Each path below is one point turned by a fixed rotation once a step. After each direction that follows a path, write how fast that rotation turns it, in degrees each step (0 if it stays still).
Each turn is a multiple of 5 degrees from 10 to 175, or 0.
Each row of a path follows its step; steps can be skipped.
path 1
step 0: -7	5	13	17	4	8	-10	11	13	-9	-2	11	3	-17	-15	1	9	7	9	-9	0	-1	1	-8	-1	-14
step 1: 9	-13	-14	0	14	16	6	-5	-4	-6	2	3	2	0	-11	-3	3	1	-6	-14	-12	-8	14	-11	-10	17
step 2: 21	0	10	5	1	-3	6	-12	3	-2	-24	1	-5	8	-1	11	9	2	-21	4	6	-6	-4	-5	0	-6
step 3: 6	13	-12	17	-10	10	3	-14	2	-14	0	-13	9	-14	7	1	-4	-5	8	5	-4	10	-8	-6	13	4
step 4: 4	8	9	9	8	1	5	6	2	7	1	-2	-8	4	-16	-11	5	18	-1	0	-6	23	3	11	9	17
step 5: -12	-7	-11	1	-6	-8	-4	-11	9	-3	-12	18	-10	0	-6	-13	10	-1	-2	-15	-9	11	-11	-10	-8	-8
step 6: 2	10	1	8	2	-8	-7	-1	3	-4	4	-11	-3	8	15	-10	-1	5	-13	2	-22	-20	1	-11	-9	11
step 7: 2	15	3	-2	-4	-3	1	3	-3	5	-3	-15	12	-3	-18	-16	8	-15	-22	4	5	2	-1	2	5	-13
step 8: 5	2	-3	2	12	-5	18	-8	4	-4	7	9	-11	-8	5	-18	1	-16	14	16	-4	8	9	-5	6	0
step 9: 4	0	-2	8	-1	-7	0	16	-6	7	-19	15	14	11	-3	-12	-4	15	10	17	-9	3	-5	3	-8	0
Speeds:
2	-9	0	-4	-6	3	4	3	5	-2	-3	5	1	3	3	-2	2	2	-4	0	-3	-4	-3	1	-4	4 | 90
-6	2	-2	-4	-1	-6	0	3	-2	7	0	1	2	0	3	-7	4	-4	3	8	0	-4	2	1	0	0 | 25
1	-3	-3	0	-2	-6	-2	-4	2	-4	-5	-2	2	1	-4	4	-1	1	6	7	2	4	0	6	2	7 | 60
path 2
step 0: 4	-4	-1	2	-1	5	4	2	-5	12	10	-4	-18	8	8	13	2	5	5	-4	-1	13	6	1	-3	4
step 1: -2	-5	6	-4	3	2	11	7	-9	0	5	-3	-11	21	6	9	6	2	-2	4	-6	2	8	0	7	-3
step 2: -7	-9	-10	7	6	-2	12	8	-6	5	5	0	0	14	3	0	8	-1	1	7	-7	8	-3	4	14	2
step 3: -7	-1	-6	3	-2	-3	15	6	-10	4	16	-1	-3	-4	11	1	7	5	-1	2	-1	5	-2	-2	7	14
step 4: -9	-4	11	-2	0	-1	6	-5	-18	10	15	-7	-6	0	4	5	-1	3	-6	3	0	9	-7	-3	3	2
step 5: 5	0	6	6	-1	-1	4	1	-15	0	14	3	-6	9	-8	0	6	8	-8	11	-5	8	-7	-1	6	-4
step 6: 13	-2	-5	8	-2	-2	5	7	-7	4	11	-3	-6	-2	-2	11	9	-8	-4	6	-8	12	-6	6	7	1
step 7: 8	-5	6	-4	-2	-11	15	6	-7	0	3	-5	-10	1	6	11	4	-1	-8	2	-8	5	0	8	-4	10
step 8: 2	-19	4	1	6	-4	10	-4	-6	12	4	2	-7	11	4	4	9	5	-8	-2	-6	7	1	4	-8	0
step 9: 9	-7	1	8	3	1	13	1	-3	7	9	4	-10	9	4	0	18	3	-1	2	-5	-3	1	-13	7	2
Speeds:
-3	-4	-1	4	1	0	-6	2	-1	2	-3	-6	1	0	8	-3	4	5	-3	1	0	-8	-6	-2	2	2 | 55
3	-9	0	-5	-1	-1	-5	5	1	-8	-1	2	-2	2	3	4	-1	0	4	-1	-4	2	-1	3	1	1 | 60
7	0	1	6	0	-2	1	4	5	2	-3	-4	-3	1	1	5	1	2	-1	1	1	-2	2	5	-9	-6 | 45
-2	-4	-3	2	3	-3	-1	0	-1	0	-3	5	3	6	-7	-8	1	5	-3	3	-1	3	-2	4	-3	-3 | 115
path 3
step 0: 1	-1	-9	5	9	18	-7	-6	5	5	6	-4	-1	8	-9	2	-6	-11	21	17	-1	-1	16	-18	3	6
step 1: 20	-6	4	-1	-1	17	-8	9	-4	0	6	11	13	11	-8	-6	-13	-10	15	12	-2	-5	13	-3	-6	1
step 2: 4	-2	-1	1	0	2	2	8	7	-5	13	5	4	13	-16	-2	-22	-24	3	19	3	4	-5	1	-9	0
step 3: -7	2	-6	-1	6	13	6	1	6	3	9	-1	-2	14	3	-6	-11	-22	3	20	-2	8	13	-19	3	0
step 4: 12	-4	-8	-2	4	11	-6	3	-4	2	-4	8	13	16	6	-12	-14	-17	8	2	-2	-5	11	-21	-4	5
step 5: 8	-6	-4	-3	8	8	-2	11	-3	-9	-3	9	8	11	-7	-14	-25	-17	-2	4	-5	12	-4	1	-15	-3
step 6: -16	-5	-3	-9	12	2	5	-1	11	2	5	13	1	19	2	-9	-13	-22	-6	10	-8	14	-1	-5	0	-6
step 7: -4	-15	-12	-5	10	4	1	2	11	0	-2	7	8	12	10	-14	-11	-4	1	-2	-7	2	10	-29	-1	-4
step 8: 4	-14	-15	-10	9	11	-13	4	5	0	-12	9	10	2	-4	-11	-21	-6	3	-11	-10	9	2	-2	-11	-2
step 9: -9	-13	-3	-9	14	1	-3	9	16	1	0	12	6	15	-7	-12	-7	-4	5	3	-14	16	-8	10	1	-13
Speeds:
-2	-1	-8	1	-1	-4	3	-1	3	1	3	-1	-9	-1	1	0	2	-4	-2	0	1	-4	4	-5	4	-6 | 100
8	1	-4	4	5	0	-1	-1	-7	0	-5	3	-3	3	-4	-3	4	-1	4	-2	-2	0	-1	5	1	-5 | 95
path 4
step 0: 8	-7	-10	1	-3	16	-9	1	6	5	16	14	16	1	-2	-3	9	-2	-6	8	16	10	-2	-3	-11	-16
step 1: -2	-1	-2	5	2	18	-13	11	12	-5	-5	-4	25	-4	-10	3	-9	6	7	-15	11	5	5	-1	2	-11
step 2: 0	13	-1	1	8	-4	-3	14	11	13	3	-5	10	-20	-2	2	-2	17	-11	-18	-6	5	5	-6	9	6
step 3: 18	10	4	-2	4	2	3	10	-8	21	7	8	5	-9	-2	2	-10	18	-5	18	-3	-1	-5	-11	2	-2
step 4: 13	-2	8	-5	10	10	2	-3	-15	3	-3	-4	14	1	-13	-6	13	17	14	11	13	-7	3	-2	2	-11
step 5: -9	10	-5	-2	-8	6	12	-5	-2	2	-18	-7	11	-19	-10	-5	11	10	4	-2	17	-1	4	12	5	2
step 6: -4	2	5	-2	-21	-12	4	12	14	12	-12	-1	9	-16	1	-3	-4	5	5	12	-7	-10	9	4	2	9
step 7: 5	-10	12	-7	-12	-7	1	1	-5	5	8	10	6	-9	-9	-12	6	1	1	9	-2	-10	5	-18	-17	16
step 8: -9	5	15	-15	-10	12	-2	0	-7	-16	3	2	-1	0	-22	1	3	2	2	8	17	0	-10	-7	-7	8
step 9: -18	3	5	-21	-17	0	-7	2	7	-9	5	-6	-2	-6	-9	1	13	4	-1	-6	-3	-6	-6	9	15	-11
Speeds:
-3	-4	0	3	2	0	-2	-4	-2	-7	-3	-3	6	-5	-2	4	2	-4	3	1	2	4	-7	-2	5	-1 | 95
0	-2	-1	1	-6	-3	-7	2	0	-1	-4	-4	-6	-6	6	1	-1	5	-3	-3	0	2	3	0	7	2 | 95
-5	-2	2	4	0	-1	2	4	0	5	0	3	7	1	2	-3	-4	-3	2	-6	-4	-1	0	3	5	7 | 85
path 5
step 0: -11	16	5	-15	7	-3	7	-3	24	7	-5	4	-1	-2	1	10	3	-7	4	5	-5	8	3	1	11	-10
step 1: -13	1	-9	2	1	-5	-10	-1	-16	-12	-4	4	6	11	8	-10	10	-2	-8	10	2	21	-4	3	2	2
step 2: 15	-16	1	1	1	-12	7	-17	-10	6	-7	-4	-7	-1	-9	2	-8	-10	-6	-13	4	3	-10	13	-1	2
step 3: -14	-1	-2	-14	-3	-3	4	9	6	2	-3	-3	3	-13	0	9	-17	-18	0	1	-10	-5	5	-14	8	-9
step 4: -11	8	-6	1	1	-4	3	2	-14	-1	-14	-5	-4	10	-4	-4	18	8	-11	11	-1	1	11	-17	-8	5
step 5: 25	0	1	-5	-8	-7	9	-13	5	-2	11	-1	-1	16	-2	-4	7	-14	-11	-9	0	-2	1	4	-4	2
step 6: 0	-4	-6	-7	-18	8	-4	11	-5	-9	8	-6	3	-13	-1	-7	-13	3	-4	-2	-16	-7	-6	0	11	-13
step 7: 0	-5	-3	16	9	7	10	16	-13	2	-11	-4	-2	-4	-5	-4	7	6	5	-3	3	-14	6	-14	-15	6
step 8: 13	6	8	-10	1	2	1	-8	16	9	20	-3	-1	8	-3	8	8	2	8	-1	-4	-5	20	-1	-8	4
step 9: 1	19	-2	0	-14	5	-8	13	2	-4	14	5	3	-7	6	-13	4	14	-3	3	3	6	-11	5	9	-10
Speeds:
-4	-1	-4	9	7	1	-3	-1	-3	-8	1	2	-2	1	-6	-1	4	1	-2	0	0	2	1	-5	1	1 | 125
-2	-3	0	3	-4	0	1	6	-5	4	2	3	4	2	-1	2	-1	3	0	11	-1	3	-1	-2	5	-4 | 130
12	1	0	1	-1	3	-4	0	-2	-7	-5	0	-2	1	2	-2	-3	-2	1	4	1	5	1	3	3	-3 | 90
-3	-5	-2	-5	0	4	-3	1	5	-5	6	-4	5	5	-1	2	-2	-5	5	0	-3	3	4	-1	3	3 | 140
2	-4	7	-3	0	3	-3	-5	-2	0	4	-2	4	-2	-2	-6	3	-1	-3	-1	4	2	-8	-5	0	-4 | 95
4	-3	-3	-1	3	-3	3	0	-6	-4	1	0	1	-3	3	5	-5	3	6	-4	-3	-2	-7	-4	0	0 | 90
path 6
step 0: -7	5	-22	-4	5	-4	-20	-4	19	11	3	1	1	-3	9	14	8	-8	-13	-7	0	11	2	-2	0	-14
step 1: 6	5	-2	4	2	-12	-1	-14	21	10	24	-10	10	-14	11	8	-6	3	11	-3	10	8	-2	-2	-4	9
step 2: 18	8	18	-7	11	-4	10	17	19	6	-3	-8	-4	2	11	4	0	9	10	-3	14	-1	-8	7	-2	10
step 3: 1	-11	-8	-4	18	5	11	13	7	9	-24	4	0	6	2	8	16	3	5	-17	2	9	1	3	-13	5
step 4: -2	6	-21	22	2	-13	14	3	-2	7	-5	18	12	-2	1	1	4	5	-5	-7	-1	17	-1	-10	-6	7
step 5: 1	20	-1	14	3	-21	8	8	14	7	3	0	-1	-1	10	-5	2	-5	-22	9	4	5	-3	-1	11	-13
step 6: -12	-7	-5	-3	6	-12	-7	-4	21	14	-6	-28	1	-4	9	0	11	-6	-1	0	6	2	-4	4	14	-7
step 7: 7	-7	-11	-3	-6	-10	-18	6	5	9	-1	-9	9	-6	9	4	2	12	14	-9	11	6	-12	-5	7	22
step 8: 25	10	6	-6	0	-4	-10	17	6	3	1	12	-5	-3	10	10	12	11	-5	-8	4	16	4	3	-9	6
step 9: -3	2	4	1	5	0	20	3	16	2	-1	-1	0	-7	9	3	18	0	0	-10	-14	20	11	5	-19	-5
Speeds:
-4	0	5	-1	0	1	8	3	0	3	1	-9	1	-4	4	-2	-1	1	3	4	1	-6	-2	5	1	-1 | 90
-1	-1	2	9	2	4	-1	4	-6	-2	-2	-1	-6	0	3	5	2	7	2	0	-4	4	-2	0	-3	-1 | 70
0	-2	0	-2	-4	3	-10	-3	4	0	3	1	-2	-4	8	2	1	1	1	5	0	2	-3	5	3	2 | 55
-2	-7	2	-4	7	3	-1	-2	-1	5	-1	-1	-2	-2	-1	4	7	-4	-4	0	1	1	5	2	-1	-7 | 125
-4	3	-3	-2	-1	3	-2	-1	7	-6	-7	-6	-3	6	0	-2	2	-2	1	-4	-5	-1	0	4	-3	-2 | 115
path 7
step 0: -1	-6	-6	-2	6	15	-9	1	7	2	-3	15	-13	-16	-8	4	-13	15	-10	5	11	12	3	5	-27	-5
step 1: 12	-13	4	-4	6	4	13	5	16	14	26	2	2	0	10	7	-3	14	14	-13	1	-6	-16	2	6	-9
step 2: -6	13	6	1	-3	12	-13	-16	4	-16	-5	-5	7	2	11	19	7	10	5	-11	13	10	2	20	13	-8
step 3: -10	-6	-15	-5	8	-1	-29	0	6	5	10	-22	-15	11	-10	-4	-9	6	1	-4	2	7	2	-7	-8	-9
step 4: 19	-2	-5	-3	4	-15	0	4	-7	10	10	-6	-8	-5	11	18	-3	0	6	-16	-13	0	20	0	20	12
step 5: -1	6	3	-4	4	2	3	-30	1	-3	-21	-10	6	-6	-5	7	-23	-12	-8	-11	-2	10	-1	5	-4	11
step 6: 0	-17	-18	-9	11	-8	-7	-4	4	1	18	19	6	4	-1	4	-16	-1	-10	6	14	1	9	-10	-16	9
step 7: 16	5	4	1	2	-5	12	-6	2	7	3	14	-11	-14	4	10	-3	9	-14	-14	13	-10	-17	-5	21	-5
step 8: -17	-4	-13	15	-13	19	-6	-7	15	2	-10	6	10	-4	-3	19	-5	4	-1	-7	3	15	-13	8	-5	-8
step 9: 6	-1	-7	-6	1	2	-27	1	25	4	17	-2	-2	3	22	-5	-5	9	8	6	-4	-11	-2	-11	1	-8
Speeds:
1	0	3	8	4	-1	4	-4	-1	5	3	0	1	-5	1	-4	3	-3	4	-2	4	4	2	-1	8	-1 | 125
2	6	10	4	-4	-2	-4	-4	-1	-5	-2	2	-6	-4	-1	0	0	3	-3	-4	0	-2	2	1	-1	1 | 140
path 8
step 0: -2	5	12	3	-2	-3	3	-14	-8	3	3	14	10	7	5	5	4	-10	-6	5	-7	3	-3	16	-7	-2
step 1: 14	6	-5	-6	-15	4	8	-6	6	-2	-3	8	6	-3	-1	17	-3	1	8	9	-5	7	2	3	2	-8
step 2: 11	5	6	-5	-5	4	4	-4	-10	-5	4	3	9	-11	-5	-4	-18	-2	-13	4	8	-6	-4	7	5	-3
step 3: 4	7	2	-8	-6	6	-6	-4	1	12	2	2	4	5	-3	9	-7	-18	1	4	-2	-13	-4	4	-14	1
step 4: 0	6	0	1	-5	5	11	-2	18	-1	8	-7	3	-10	-10	7	-11	-2	0	9	-8	-2	-6	-11	-1	-8
step 5: -9	-3	9	-1	1	-7	1	-9	3	-8	-5	-6	5	-2	-7	0	-19	-4	-6	-4	-7	-16	3	9	2	2
step 6: -3	-9	11	7	-1	-6	-3	1	6	13	-3	-4	5	0	4	22	-2	-8	6	1	-3	-10	-7	-1	2	-4
step 7: -10	0	5	2	2	-5	7	-11	-1	-2	6	-7	-2	-9	5	8	-4	8	-4	10	-9	4	-10	9	3	-17
step 8: 6	-5	5	-16	-1	-6	0	-12	0	-1	-11	2	-9	-1	1	10	-7	8	5	0	4	-11	-1	17	3	-1
step 9: 11	-7	12	-3	4	-6	5	-7	0	18	8	5	-2	-10	0	5	3	-5	-2	12	10	-1	-11	-1	4	2
Speeds:
-5	-3	-7	-1	-5	-2	0	0	2	6	3	1	2	0	2	2	2	-2	-1	8	-6	6	-2	-3	-3	0 | 120
1	-12	0	-2	1	3	-2	5	-3	1	-4	6	0	-6	-2	-2	-1	-2	-4	-1	-4	-3	0	1	0	2 | 115
-1	2	2	4	-1	3	8	6	0	4	0	3	-2	-7	1	4	-3	2	5	0	4	2	-3	-4	3	4 | 145
path 9
step 0: -7	-7	8	-11	10	-9	12	-12	15	-5	7	-4	1	0	10	5	12	-5	14	6	-11	-4	7	-1	8	12
step 1: -6	14	-1	-11	1	-6	13	-13	-7	-8	-11	-7	-8	1	-2	-4	-10	-7	0	9	10	5	-4	4	-21	-8
step 2: 9	8	19	-7	9	-10	-1	0	-6	-3	9	2	19	9	9	8	0	4	12	-3	-13	13	-4	-4	4	-8
step 3: -3	2	-2	-15	-7	-13	-1	-12	2	4	11	-4	-18	-10	-3	5	-2	-15	6	0	10	10	11	4	8	-7
step 4: -21	9	-6	-7	14	-6	4	-6	-12	-17	3	6	16	-3	4	8	-9	1	-7	3	-8	-6	1	-5	1	-8
step 5: 5	-5	8	-28	4	9	-4	-5	8	-6	-11	-2	-9	7	6	5	-1	-5	8	-15	-5	8	1	9	1	-8
step 6: -4	11	6	0	2	-20	2	0	-2	-5	-5	0	18	-12	-2	4	-1	-5	1	-11	18	1	17	7	-8	-2
step 7: -2	-7	-4	-1	4	-4	11	-11	-5	-13	1	0	-4	7	-5	-3	3	-1	11	-4	-27	8	17	0	5	-9
step 8: -8	6	3	-19	-2	-1	3	-12	13	-3	-3	3	7	-3	8	3	-8	-11	16	12	6	-6	7	4	-12	13
step 9: 0	8	12	-3	12	-17	21	-6	-5	-10	-5	-13	0	1	5	1	7	2	-4	-5	-6	4	-10	2	-8	-13
Speeds:
-5	0	0	-6	4	7	3	-2	3	-4	-6	-1	-1	2	4	0	-1	0	-3	3	0	-5	-8	0	-4	2 | 95
-3	-2	3	8	3	4	6	-3	-1	4	1	1	6	-4	4	4	-2	0	3	-3	0	-2	-3	2	2	-6 | 155
-1	4	-4	0	-6	-2	3	1	-3	1	0	7	5	-3	2	-2	-8	-4	-3	-1	4	2	-2	4	-5	5 | 155
path 10
step 0: 17	12	-2	11	-3	7	3	-15	0	5	7	-4	-1	5	13	-12	-2	2	11	3	7	-22	-7	-7	-9	-5
step 1: 0	11	1	0	-11	3	-3	1	4	-7	-12	-5	32	-15	-3	-1	-1	5	0	-9	15	1	4	-11	-3	5
step 2: -7	7	2	-4	-12	20	20	17	-4	-16	5	0	-4	9	-16	10	-6	3	6	-2	-2	-2	4	9	0	2
step 3: 8	-11	4	-5	-3	-13	-16	22	-15	-3	-6	16	-8	5	-9	-6	-8	0	-4	-4	0	2	-11	1	15	3
step 4: 3	-2	4	7	10	-21	12	8	17	14	1	-7	-8	11	4	-4	-5	3	-4	-13	-13	3	-8	4	-4	-14
step 5: 3	-15	0	4	11	2	-3	-8	2	20	-3	4	13	16	3	2	14	1	-12	3	14	-6	8	3	-10	13
step 6: -3	1	-14	-2	2	3	1	-17	-3	-11	2	7	8	-9	13	6	-15	10	-9	5	-4	-1	17	17	-10	-4
step 7: -7	-2	1	2	-8	12	7	-8	-17	-1	6	5	-8	-7	13	-2	-1	3	12	-2	23	-12	-7	-4	14	-12
step 8: 4	15	-1	6	-17	-13	6	5	2	-9	6	6	12	-15	-6	9	12	-9	-7	-11	-1	8	-14	-6	7	-6
step 9: 3	9	13	-3	-7	-5	5	13	2	-1	16	-1	-1	18	0	7	3	-2	21	-2	-3	-4	-1	2	-9	20
Speeds:
4	2	4	-2	1	6	1	6	2	3	-6	0	1	4	-4	-6	-4	4	-2	-3	-4	4	0	1	4	3 | 45
1	-5	-4	-7	-4	-1	-7	-2	-2	0	-7	4	6	0	1	-3	5	-4	1	-4	1	1	-2	-1	2	1 | 160
-2	-4	0	5	0	2	-6	0	-2	-7	6	4	-1	2	0	-7	-2	0	3	0	-5	-2	5	3	3	-2 | 100
-7	0	-4	1	1	-2	5	-2	-4	-5	-5	4	-4	0	-3	-1	1	6	1	4	2	3	-6	2	6	0 | 80
1	5	9	-1	-6	1	-3	6	0	-8	-3	1	-3	-1	0	2	5	3	2	0	2	2	0	0	-4	-3 | 55
path 11
step 0: -6	-3	-3	-10	-2	-12	-7	7	-9	10	0	-11	26	14	-10	-2	-16	-19	6	-12	3	3	14	-5	-1	7
step 1: 11	2	15	17	-10	10	2	-20	15	-11	-6	3	16	9	-6	-6	14	10	1	-8	-5	-5	-4	15	6	0
step 2: 24	0	-16	-15	-22	2	-3	10	-13	-3	9	8	-9	5	-3	14	2	-10	5	7	0	1	-8	-3	-5	-13
step 3: -2	-23	11	6	11	-11	8	-6	-21	10	2	-8	8	-10	7	-5	9	8	-10	-13	10	-3	-8	-4	7	-13
step 4: -3	6	-13	8	1	0	23	-15	3	-9	-18	22	-14	-11	-8	1	5	-5	7	11	-2	1	10	-10	5	6
step 5: -11	-1	1	-20	14	2	-6	16	-10	-2	-4	4	18	-5	3	-3	-20	-8	10	10	-1	5	-17	15	8	-2
step 6: 10	-22	5	2	9	8	3	-12	9	-4	0	-11	-1	13	-5	-10	8	0	-3	-2	-3	-1	4	1	-1	34
step 7: 1	1	13	-14	-17	12	2	17	17	-3	-6	4	-1	-2	-10	19	7	1	17	-2	9	7	11	1	-3	-14
step 8: -9	-9	-4	11	-3	-16	-1	2	-2	3	22	-7	-2	2	-8	-13	13	-11	-4	-8	1	14	-24	11	-5	-7
step 9: 3	-6	-7	5	-17	-6	17	-6	-3	-14	-3	1	11	-5	4	-7	-4	8	-17	12	14	0	25	-10	-11	0
Speeds:
0	7	-4	1	-2	1	1	-1	3	1	2	-1	0	-3	-4	-1	0	-1	2	8	2	-1	-9	9	1	-2 | 115
8	1	6	-7	-1	1	-2	-1	5	-2	4	-1	-1	5	-2	-1	-2	2	4	-3	-3	-4	-1	1	6	3 | 70
-2	-4	-2	3	3	-8	-6	-2	-2	1	0	-4	1	2	0	6	-4	2	3	-3	3	5	-4	3	5	1 | 140
path 12
step 0: 1	-3	10	-10	5	6	2	15	5	-19	-3	-16	-6	-6	3	-3	-8	8	2	-10	4	-7	-9	7	-8	4
step 1: 4	0	8	7	10	-1	-7	-5	-2	18	0	-5	0	6	-4	-10	-21	-7	9	-1	13	-5	-8	-5	9	-8
step 2: 2	1	2	-11	5	15	-6	-3	-16	2	2	7	12	-3	-1	-5	-3	5	-4	16	-5	4	-2	20	-10	-7
step 3: -15	3	-12	-7	18	10	1	3	0	-2	-3	-7	-4	1	-3	-2	3	-11	10	1	4	-6	21	-4	1	10
step 4: -9	-13	-2	-4	-2	1	-17	-7	-2	-17	-5	7	1	-2	-2	2	0	7	16	-10	4	3	-9	-6	1	-13
step 5: 3	-12	5	-4	1	-15	13	3	-1	4	-2	9	5	0	4	2	-1	6	12	17	17	-3	6	6	10	1
step 6: -17	-2	6	1	-13	14	2	2	-2	8	-8	1	-4	-12	5	9	5	-8	-4	13	-2	-15	-5	-3	-7	-7
step 7: 8	14	-7	3	3	10	-4	6	-4	-12	-6	-1	-18	2	-3	4	4	5	6	15	3	5	-5	-10	16	6
step 8: -2	-3	3	6	-12	2	-3	4	1	-15	24	-8	-2	4	1	-5	3	-5	2	-3	16	-5	-3	12	4	-9
step 9: 0	3	12	-6	7	-11	-6	-7	-1	3	-2	-8	-11	-15	10	-8	-17	4	2	6	1	-11	-5	7	-3	13
Speeds:
6	-1	3	1	-6	-3	0	3	4	-3	1	4	-6	-1	1	6	6	-6	1	5	0	-4	-2	-2	1	0 | 40
7	3	2	0	3	-1	4	1	3	-4	-6	-2	0	3	8	-3	-2	4	4	4	-2	2	7	-1	1	1 | 160
